In the rows, zero is written as 128.
Rotation paths and how fast each direction turns (degrees a step):
Each turn is a multiple of 5 degrees from 10 to 175, or 0.
Each row of a path follows its step; steps can be skipped.
Rotation 1:
step 1: [125,147,152,139,149,130,136,112,123,112,120,153,139,122,103,128,129,166,129,115,106,164,115,91,86,100,142,107,117,111,117,122,124,149,136,134]
step 2: [126,90,132,141,143,104,113,122,170,96,139,132,152,130,119,152,108,144,129,152,120,88,116,97,121,132,130,116,117,117,115,123,115,154,146,147]
step 3: [111,132,110,139,142,117,155,121,125,127,125,147,175,132,117,130,114,152,109,127,125,120,112,97,165,141,122,172,125,117,114,149,126,134,140,90]
step 4: [117,130,130,134,125,114,140,129,161,164,125,121,134,168,138,124,153,172,116,101,125,107,98,114,139,157,139,112,158,136,120,110,138,114,148,123]
step 5: [122,156,153,114,139,118,92,151,117,113,150,169,126,145,137,123,125,133,140,116,124,124,120,114,141,160,104,130,171,128,143,138,163,137,145,122]
step 6: [119,136,148,140,143,139,98,161,130,141,136,129,148,132,111,108,119,144,124,127,142,188,126,127,129,153,153,90,139,120,111,136,110,154,130,125]
step 7: [145,95,168,142,151,130,139,124,113,119,148,143,121,102,119,138,124,138,102,128,108,137,141,86,138,126,120,93,142,136,138,119,111,138,160,148]
step 8: [135,104,132,127,133,136,112,125,133,98,115,134,174,135,121,160,108,139,93,137,100,125,101,120,157,122,163,120,121,141,157,157,130,130,122,116]
step 9: [111,139,128,134,160,126,139,125,149,133,119,134,161,143,105,105,146,145,92,146,115,107,136,93,126,115,135,130,156,139,128,110,120,91,109,101]
step 10: [128,124,98,115,174,121,92,126,143,130,113,116,123,141,147,124,129,151,95,120,117,114,112,122,114,166,112,152,159,145,148,118,139,143,147,135]
Directions:
[132,133,130,129,115,134,132,132,123,126,121,127,139,119,127,129,141,137,123,131,132,115,120,127,133,137,124,133,131,135,128,127,127,122,117,135] => 70
[125,138,127,131,123,126,118,137,137,123,132,132,140,136,133,133,119,122,133,140,129,126,130,127,133,117,118,121,126,131,124,134,130,120,123,133] => 115
[139,126,132,124,138,124,123,133,122,133,130,140,130,118,125,124,131,132,139,120,128,128,126,144,132,126,128,119,127,130,125,135,120,119,132,132] => 55
[122,136,138,131,131,137,125,121,137,135,120,128,139,127,130,137,137,128,127,116,129,130,143,133,133,121,134,130,131,123,120,122,126,132,126,130] => 140
[127,120,129,139,133,133,137,121,121,114,121,127,133,127,124,136,131,128,136,139,118,131,133,130,119,125,132,118,135,133,129,135,123,132,124,129] => 55
Rotation 2:
step 0: [158,79,127,133,104,166,151,119,147,111,129,149,104,120,107,136,120,144,132,139,122,91,116,129,129,140,136,119,110,117,104,154,136,121,139,152]
step 1: [122,154,132,144,153,131,161,123,141,112,140,138,102,99,136,157,141,118,128,94,140,97,126,137,131,164,158,115,132,108,162,128,147,111,125,127]
step 2: [137,123,137,124,99,177,129,124,108,121,127,156,137,114,119,124,111,102,118,102,129,78,151,146,119,120,125,129,164,146,139,144,117,133,145,110]
step 3: [143,109,138,127,116,144,142,130,159,105,105,124,106,134,125,127,151,121,128,114,96,113,138,100,100,164,103,130,141,107,158,152,126,110,114,155]
step 4: [111,118,117,138,134,143,142,115,117,135,126,150,147,138,136,139,161,107,123,70,154,123,142,128,147,141,128,103,124,124,163,147,135,168,133,136]
step 5: [131,107,121,123,106,182,131,137,101,108,146,140,124,157,118,120,136,105,141,117,117,128,105,146,131,127,112,136,132,130,129,163,125,90,153,159]
step 6: [122,112,112,126,119,118,178,134,110,106,141,118,112,132,134,152,145,113,152,126,127,119,128,91,102,167,139,106,136,129,159,106,137,132,150,147]
step 7: [117,86,119,103,113,140,160,111,93,135,132,162,109,114,116,144,137,107,107,100,144,131,164,158,134,121,148,139,130,119,117,138,117,133,133,131]
step 8: [149,143,110,126,84,146,159,146,161,103,157,125,101,134,115,144,140,88,104,121,125,121,118,123,116,120,117,132,137,108,125,134,149,99,125,138]
step 10: [120,131,131,121,113,168,144,101,140,145,134,173,115,115,105,139,153,135,118,125,133,104,118,170,123,164,118,140,120,130,132,148,123,98,122,148]
Directions:
[135,115,127,132,131,137,120,116,119,129,132,131,120,129,129,129,117,129,129,133,129,129,140,119,136,120,128,127,124,128,125,137,122,135,134,121] => 155
[124,132,123,135,129,122,131,131,125,122,134,126,124,133,141,124,122,130,121,140,134,125,130,115,125,140,129,134,131,123,130,140,139,128,119,131] => 140
[128,114,141,120,120,126,134,124,132,133,122,132,131,132,124,123,129,138,135,141,128,125,129,118,129,138,131,125,129,121,134,119,123,133,123,132] => 115
[128,132,141,130,128,132,129,127,124,127,145,129,132,124,127,126,129,140,131,134,125,136,126,133,130,130,128,122,137,132,139,130,140,121,140,120] => 90
[126,122,127,134,129,127,137,129,114,126,122,126,135,139,127,120,127,124,124,124,125,145,131,122,133,130,130,122,121,140,126,122,131,120,130,139] => 45
Rotation 3:
step 0: [118,158,138,123,120,130,106,122,112,121,143,115,172,145,128,123,128,117,126,147,145,145,107,173,117,105,173,137,150,110,146,111,161,137,95,125]
step 1: [103,120,133,126,125,140,135,115,140,140,112,142,169,111,139,133,140,130,118,117,90,146,102,134,152,133,116,161,142,106,113,112,149,125,72,163]
step 2: [129,114,83,150,146,138,132,138,116,144,103,160,127,124,173,129,123,123,108,162,122,136,128,163,107,122,126,143,139,120,164,105,159,131,109,118]
step 3: [101,136,102,118,138,155,95,133,141,134,122,110,125,115,148,102,165,125,122,143,136,128,110,150,131,109,188,127,133,110,108,108,130,145,98,149]
step 4: [100,117,106,111,81,160,135,120,160,134,110,122,145,108,153,133,148,147,139,132,117,152,149,159,143,137,112,136,160,126,131,134,169,125,113,142]
step 5: [108,133,113,138,125,130,137,115,101,115,122,137,166,136,153,132,123,115,149,172,153,138,116,181,108,127,135,126,166,145,140,122,120,139,87,119]
step 6: [106,132,139,121,126,140,148,114,139,124,105,143,127,102,168,110,128,124,115,131,117,137,84,124,163,113,157,144,158,127,96,110,126,160,88,143]
step 7: [127,118,110,130,89,156,130,142,112,124,109,138,132,127,173,118,115,139,113,151,129,177,138,139,144,113,135,162,144,118,164,99,161,133,135,114]
step 9: [117,129,120,119,111,126,148,115,158,164,117,123,161,103,145,140,137,143,95,120,105,126,116,161,148,113,101,147,157,115,124,110,156,160,103,146]
step 10: [127,120,102,165,110,154,107,123,121,147,111,138,154,133,165,119,131,106,132,165,141,129,128,152,105,119,125,153,128,135,159,79,121,143,96,125]
Directions:
[116,130,137,129,131,128,122,134,129,131,127,142,129,123,123,124,139,123,135,123,116,121,135,121,140,135,134,129,133,133,117,124,123,128,125,129] => 145
[133,123,138,137,127,119,135,125,134,132,121,126,148,134,129,127,125,120,130,126,125,124,125,132,118,127,121,134,131,136,117,134,128,127,122,126] => 85
[128,116,131,126,131,128,133,117,134,134,122,113,121,125,122,124,131,128,126,127,124,130,115,119,138,135,126,125,137,119,123,131,129,125,127,137] => 140
[127,122,114,130,131,135,121,125,136,130,126,124,127,119,132,133,139,130,131,134,124,110,131,130,117,129,127,123,118,132,126,131,131,119,122,132] => 45
[134,123,131,128,117,134,114,127,127,132,138,118,120,125,129,126,122,123,140,121,118,137,131,127,121,124,135,134,129,127,123,130,133,128,122,117] => 100
Rotation 4:
step 0: [117,118,140,132,140,160,119,124,152,113,154,130,114,140,134,169,124,167,125,114,122,158,149,139,168,152,117,150,163,120,120,141,145,139,151,118]
step 1: [174,113,132,147,118,132,133,127,138,183,117,151,118,162,94,145,146,111,126,140,113,137,134,169,130,138,160,132,125,116,125,133,126,134,115,116]
step 2: [117,140,141,150,124,118,129,127,131,83,155,137,99,161,131,105,146,143,144,168,115,142,132,132,142,127,136,140,126,94,104,95,109,121,153,104]
step 3: [155,124,109,152,124,114,125,137,135,151,128,150,115,99,102,126,131,125,131,122,132,141,144,116,144,108,112,117,95,113,120,107,98,194,124,136]
step 4: [127,94,180,148,145,106,104,119,94,94,131,136,116,114,130,131,117,148,126,134,145,128,123,107,153,100,148,156,141,133,106,137,119,133,105,112]
step 5: [138,110,128,165,145,122,107,121,152,132,132,151,161,141,119,104,113,119,110,91,130,135,130,138,121,121,121,169,81,126,159,143,140,146,141,133]
step 6: [154,127,141,128,157,108,108,96,94,128,116,140,154,145,132,102,173,128,127,137,133,145,158,103,125,132,106,145,166,134,108,118,146,107,138,132]
step 7: [161,118,130,151,122,116,124,94,149,142,166,118,104,117,139,107,131,151,121,95,143,103,147,157,133,127,101,93,109,114,137,124,153,114,147,132]
step 8: [114,84,161,129,130,102,131,146,103,146,95,109,128,138,133,121,119,113,135,166,132,129,155,149,119,115,82,113,143,106,136,105,134,124,110,126]
step 10: [83,108,157,106,129,132,121,119,127,134,118,115,185,113,131,109,133,137,123,118,128,146,161,121,116,133,138,102,121,127,112,111,106,149,113,161]
Directions:
[117,133,120,135,116,118,128,124,126,129,123,123,118,135,130,129,127,123,116,130,126,126,141,132,135,128,131,124,130,123,129,125,112,127,123,126] => 55
[125,132,127,137,135,125,127,126,134,141,133,129,139,138,130,126,126,132,135,125,129,125,129,118,117,130,138,122,132,132,124,119,118,122,137,120] => 85
[134,119,129,125,123,139,122,132,126,131,121,124,126,140,128,125,131,123,136,136,132,122,143,112,126,130,135,125,123,130,132,130,132,134,119,133] => 160
[116,125,134,114,135,126,134,116,112,119,130,128,132,138,132,136,121,130,135,133,126,133,133,123,135,125,127,128,132,123,126,122,131,129,133,124] => 175
Rotation 5:
step 0: [147,138,119,135,85,145,119,125,113,102,132,123,121,102,153,102,150,118,117,104,130,110,89,115,128,108,139,79,154,123,125,138,148,163,121,152]
step 1: [120,120,160,120,108,122,127,89,127,123,123,114,127,136,159,103,119,108,127,85,132,116,139,122,119,121,135,157,143,100,92,115,111,180,113,143]
step 2: [163,111,158,149,96,133,149,128,124,101,131,149,121,153,170,160,117,132,121,130,137,130,127,130,116,83,124,175,118,99,137,114,117,120,125,125]
step 3: [178,111,134,123,98,173,129,172,109,121,126,122,132,104,128,99,118,152,155,133,121,139,145,129,134,114,144,166,130,156,127,131,105,130,133,120]
step 4: [134,111,129,88,142,154,165,151,110,143,151,106,174,144,145,86,120,136,113,120,119,138,118,104,150,144,135,135,110,116,128,98,127,121,156,121]
step 5: [124,117,138,143,116,118,120,156,117,154,109,121,145,159,143,132,116,116,159,118,141,163,72,94,155,141,137,118,119,109,164,125,148,125,132,134]
step 6: [70,97,134,136,112,109,114,153,130,144,74,127,132,124,147,117,164,135,132,132,125,163,133,105,110,126,133,137,161,146,130,119,119,132,137,116]
step 7: [106,137,184,109,106,148,123,138,128,125,127,118,98,136,149,137,157,131,92,138,134,141,142,122,129,149,96,119,164,117,127,131,151,89,152,116]
step 8: [122,154,121,108,107,164,94,177,146,120,122,139,108,139,138,124,147,123,136,87,105,112,134,130,148,110,106,111,140,118,120,142,143,117,119,173]
step 10: [144,136,153,106,124,76,139,155,146,121,157,157,128,154,138,140,126,134,123,134,158,141,105,155,129,96,142,147,115,141,138,159,114,96,140,129]
Directions:
[130,136,127,143,128,129,127,143,132,122,133,134,123,126,124,127,124,123,128,139,133,128,120,123,127,125,127,135,128,125,132,132,142,135,133,142] => 135
[129,140,125,127,120,132,133,128,130,125,138,131,119,134,131,132,129,123,137,128,114,119,131,135,127,129,133,143,138,125,123,118,123,121,123,130] => 55
[132,141,135,128,124,132,137,126,141,119,117,132,130,117,130,130,136,138,130,137,130,141,128,131,122,131,123,130,124,134,128,125,120,125,130,125] => 90
[127,120,140,124,119,129,121,127,132,122,118,130,127,128,122,138,127,124,125,126,119,118,122,125,115,131,122,123,128,131,113,122,137,132,131,130] => 55
[148,131,119,125,124,127,125,128,128,133,121,123,126,130,131,140,126,125,128,128,124,138,117,130,127,118,126,121,133,124,130,136,135,119,120,127] => 135
[126,123,122,133,128,140,129,131,126,131,122,141,128,130,131,135,129,131,134,127,127,115,120,129,130,128,117,125,132,138,143,129,119,137,121,125] => 125
